In the rows, 128 means zero.
Each path below is one point turned by a fixed rotation once a step. After each direction that follows a path, write how fast that rotation turns it, in deg/step (0 if it stays still).
Each turn is a multiple of 5 degrees from 10 to 175, or 0.
Each row of a path follows its step; steps can be skipped.
Path 1:
step 0: [125 128 136 128 126 127 132 124 124 136 129 133 119 123 132 126 123 127
 129 132 128 143 129 132 126 123 122 124 121 137 112 132 129 125 140 129
 126 128 126 130 128 114 124 137 139 127 132 130 130 125 121 126 127 123]
step 1: [121 127 128 130 121 126 133 130 122 132 133 134 126 129 133 125 123 126
 134 134 132 121 124 133 123 126 134 121 127 121 133 131 120 129 135 118
 140 127 126 131 111 128 137 127 120 140 126 123 124 131 125 119 130 132]
step 2: [125 140 134 123 123 132 129 123 136 132 124 128 139 130 135 119 127 124
 130 128 127 127 134 134 134 128 138 124 128 130 127 128 131 127 136 132
 126 133 124 126 125 117 119 141 138 126 139 133 121 125 127 125 121 133]
step 3: [127 126 128 132 114 127 128 134 121 131 137 129 123 121 135 119 126 130
 121 122 137 125 123 137 115 124 125 121 125 135 130 135 130 131 134 131
 127 134 126 123 123 131 141 134 129 131 126 127 136 121 125 123 122 122]
step 4: [130 119 123 122 122 129 122 123 139 127 124 133 133 128 129 127 118 126
 141 125 139 120 133 130 122 122 138 124 123 116 128 123 139 127 132 125
 138 129 120 127 125 122 124 128 129 128 136 129 121 128 130 128 124 127]
step 5: [130 136 130 123 115 129 131 129 132 123 127 131 132 121 132 125 129 135
 123 119 134 130 125 142 129 130 130 138 129 134 131 145 125 129 125 130
 130 131 123 125 136 120 138 135 125 117 131 130 130 131 126 123 128 134]
step 6: [131 124 127 123 125 129 128 121 125 129 127 122 123 119 126 126 117 127
 128 120 125 112 126 130 128 106 127 127 121 118 131 122 130 127 133 135
 130 133 121 133 136 127 135 127 130 132 124 126 129 125 131 126 124 121]
step 7: [134 133 125 123 122 129 132 131 129 125 130 130 126 126 135 138 129 131
 129 122 128 126 132 142 129 130 133 139 129 114 121 137 136 130 131 124
 131 126 136 127 124 117 128 123 120 121 136 129 129 132 131 142 124 127]
step 8: [125 134 142 122 132 135 128 117 123 121 130 126 134 125 130 118 118 132
 125 124 127 116 125 135 126 122 119 138 121 135 133 131 128 131 123 126
 128 117 126 136 132 128 135 126 131 129 128 130 123 129 122 130 132 123]
step 9: [127 136 128 135 134 124 128 128 127 138 128 131 124 122 128 142 127 128
 119 122 131 124 130 137 122 114 128 131 131 125 123 123 124 133 129 130
 139 138 134 134 128 127 122 128 126 126 136 120 120 133 132 137 127 119]
step 10: [125 132 136 123 125 125 128 120 121 119 133 119 131 131 139 126 126 127
 125 123 128 130 128 127 126 129 126 133 133 124 128 128 133 116 126 130
 135 124 125 134 112 129 130 130 123 119 123 132 124 132 115 142 133 129]
[129 128 130 128 123 127 129 129 127 126 128 127 130 129 128 129 129 129
 128 128 130 127 125 130 129 130 126 129 130 129 127 128 127 124 131 129
 127 127 130 127 128 129 128 127 128 129 126 126 129 128 127 128 130 126] -> 155
Path 2:
step 0: [121 127 127 130 129 129 131 128 114 132 122 126 124 125 132 127 128 128
 124 128 136 120 129 135 126 129 129 129 129 120 131 128 123 133 119 118
 118 124 127 126 130 130 130 124 122 138 132 123 137 130 134 131 130 129]
step 1: [121 115 129 131 126 126 130 125 125 123 133 121 135 133 127 124 136 128
 134 143 128 134 134 128 132 134 134 131 131 125 134 127 131 122 125 131
 131 135 131 127 132 121 130 135 136 128 129 123 128 130 125 132 126 132]
step 2: [126 122 128 134 125 129 135 134 133 130 133 129 122 130 119 125 126 127
 118 119 129 129 126 122 122 130 135 131 133 134 128 131 130 126 137 127
 123 129 129 124 120 134 134 129 133 133 123 130 132 128 118 123 138 125]
step 3: [123 126 126 129 127 131 126 133 123 135 132 120 128 121 126 127 128 137
 129 119 128 127 129 126 126 138 122 118 125 129 128 132 125 131 128 128
 135 130 115 127 128 124 132 125 126 120 130 116 128 122 135 125 125 125]
step 4: [134 126 133 135 126 119 124 129 124 124 137 131 135 132 133 125 131 124
 129 126 131 127 122 130 136 123 128 127 127 134 128 134 139 129 133 130
 131 123 135 133 117 121 123 131 121 127 136 125 132 128 127 133 122 129]
step 5: [134 123 130 132 127 130 128 129 130 130 115 133 122 127 129 124 120 134
 126 128 133 123 130 121 131 123 125 133 133 122 135 132 127 133 129 117
 131 124 124 121 130 130 128 130 127 122 138 135 125 125 118 130 132 129]
step 6: [126 126 121 117 125 128 129 120 116 133 127 123 122 122 128 131 135 124
 127 126 129 123 128 122 138 132 130 129 123 136 128 130 136 123 123 127
 122 131 122 129 133 127 126 133 134 124 126 135 124 128 132 133 123 129]
step 7: [129 127 134 126 127 137 129 119 130 131 128 141 136 132 127 132 126 122
 127 127 125 133 119 127 126 130 135 125 135 128 120 135 129 128 128 134
 122 131 132 128 133 127 125 126 130 118 124 118 132 129 116 130 127 128]
step 8: [124 132 115 127 129 126 133 137 135 121 124 134 120 125 121 131 128 132
 125 120 133 129 124 130 118 126 127 124 134 123 130 127 130 130 128 130
 133 121 130 134 134 129 128 137 128 121 131 125 120 128 135 128 131 132]
step 9: [137 130 121 130 135 128 126 136 119 125 127 129 129 129 133 137 130 125
 127 129 124 129 131 133 139 135 127 122 126 125 129 125 129 129 125 136
 116 130 125 121 126 124 129 130 116 133 131 125 122 133 127 122 122 127]
step 10: [128 128 125 126 137 120 125 126 126 123 123 130 133 133 121 122 124 128
 133 135 124 133 130 136 127 127 134 135 133 131 129 132 134 124 125 123
 136 131 128 129 126 133 135 115 121 122 129 131 128 125 119 130 128 133]
[128 124 128 128 127 127 128 127 126 128 127 128 128 126 126 128 128 127
 129 127 128 126 127 128 127 130 128 124 130 126 129 129 127 124 130 129
 128 127 129 127 127 131 128 129 125 128 128 128 127 128 126 131 126 129] -> 0
